One turn sends every row of this set to another row. A few are shown first. Where does it send the rows asked after them?
J_421: [-37   2  -7 -10 -12  -3   6 -12  -6   4   8   0  -1   4 -12  -2 -24  -5
 -10  -6 -16]
J_128: [-20   6   4  -9   7   3  -1 -18  16 -17  -4   3 -13  -2   8  -8  -8   6
   7 -25  10]
J_686: [-17  10  -5  -7  -9 -10  13   1  -4   8  10  -8  16  10  -8  -8 -23   8
 -19   0 -17]
J_723: [ -3   1   6   1 -14   2  -9   5   6   6 -14  -3 -30   3 -22   3   1   6
  -1   3 -12]
J_650: [-14   1   5  12   3  22   2 -13   3 -24  -3  -8 -10  -1  -3 -10  -7   8
  12 -22   9]
J_761: [-19  -7  18   5 -20  -6  14   2   0   0  -4  12  10  10  -4   5  -4  -9
   8  11   5]
J_415: [ -8   3  -3  20   5  11  10  -5  -4 -17  -2   5 -16   4   5 -11  -3   3
  11 -11  19]
J_881: [ -9  -7  14  -5 -16 -16  -1  -7  -7   5  -3   5  11   9  -3  11   6  -3
  15   7  13]
J_137: [  0  25   0 -15   8 -17  10   9  17  -1   1   1  13  -5 -18  -6  -3   3
  -2 -12   5]
J_369: [-18  10  -8   5 -13   5  22  10 -15  -4   8   2  -3   6  -7 -19 -20   9
 -14  -2 -13]
J_358: [  3  -9 -10  -5  -2   6 -15   7 -20  -8  -2  -1   1 -15   4 -34  -6   8
   8  -8 -12]
J_42: [  1   5 -10   8 -13  15  -9  -7   0  -3 -10  -5 -21 -13 -16  12   6  11
   6   5 -11]
J_533: [ -9  11   4   6   3  20   7  -9  -6 -26   6   2  -8  -7   6   2 -14   4
  -1 -19  15]
J_228: [  7  12  -1  -3  -6  18  -3   5   7   9 -13 -15 -18  -6  -5   0   8  15
  10  -5 -18]
J_877: [  8  20  -3  -5 -12   7  -1  -6   5  13   2   0 -27  -8 -16  -7   0   2
  12   5 -21]
J_35: [ -9  -3   5   8  -1   8  -6 -10   5 -30  -6   6  -3  -5  14  -1 -16   5
   5  -9  10]
J_545: [ 12  -1  -6 -16  -7   7 -20  -2 -10  -3  -2  -7  10 -11   0 -26   4  -9
   8  -6 -16]
J_185: [-18   3   5 -11 -14   1   6   7 -15  -4  10  -8   5  -2  -5  -6 -27   9
 -24  -8 -14]
J_902: [-20   7   6  -3 -22   4   9   5 -11  -4   3  -8   2  12 -13 -12 -26  -4
 -12  -4 -22]
J_416: [ -8  -6  11  -2 -12  -4   5   8   4  -9 -12   3  21 -10   2  18   1 -10
   8   9   4]
J_126: [  3 -10   8 -21  -2  -4 -20  -2 -14   7   4  -8  10 -13   5 -20  -6   2
  13 -12  -9]
J_131: [ -3 -13   6   7 -20 -20   4   4  -9  -1  -8   4   7   8   6  -4  -4   7
  11  18  -3]
J_549: [ -2 -13  -4  -8  12   9 -19  -6  -6   6  -1  -6   9 -12   2 -25   3  -3
  15 -16   0]
J_596: [  5  23  -5  -1   4  -8  19  -8  10   6  13  -6  11  -2 -27 -13   1   8
   2  -7   3]
J_19: [  1 -14  13   6 -19 -14   3  -8   5  -8  -6   1   8   4  -1   7   6  -4
   1  16   6]
J_779: [  3  28  -5  -3   5  -8   9  -5  -5   2  15   4   9   0 -26  -4  -1  -5
   8 -10  18]
J_702: [  7  19 -16   4   6 -16   8   2  -5   9   4  -1  10   7 -17 -19   7   8
  12  -3   7]
J_966: [  8  12   3  10  -6   5   2   7   7   7  -3 -13 -20 -11 -22   5 -14   6
   0   9 -18]
J_492: [ -5  -2 -10 -13   1   9 -13  -4 -11   4   5  -4  14 -24  -5 -13  -9 -19
  15  -7 -15]
J_380: [  2  30 -14 -11   2  -1   5   4  -2  -4  10   9  18  -7 -25 -20  -3   1
   6 -13   1]

J_902 -> J_545
J_533 -> J_185
J_128 -> J_421
Now find these:
J_549 -> J_761
J_415 -> J_369
J_966 -> J_228

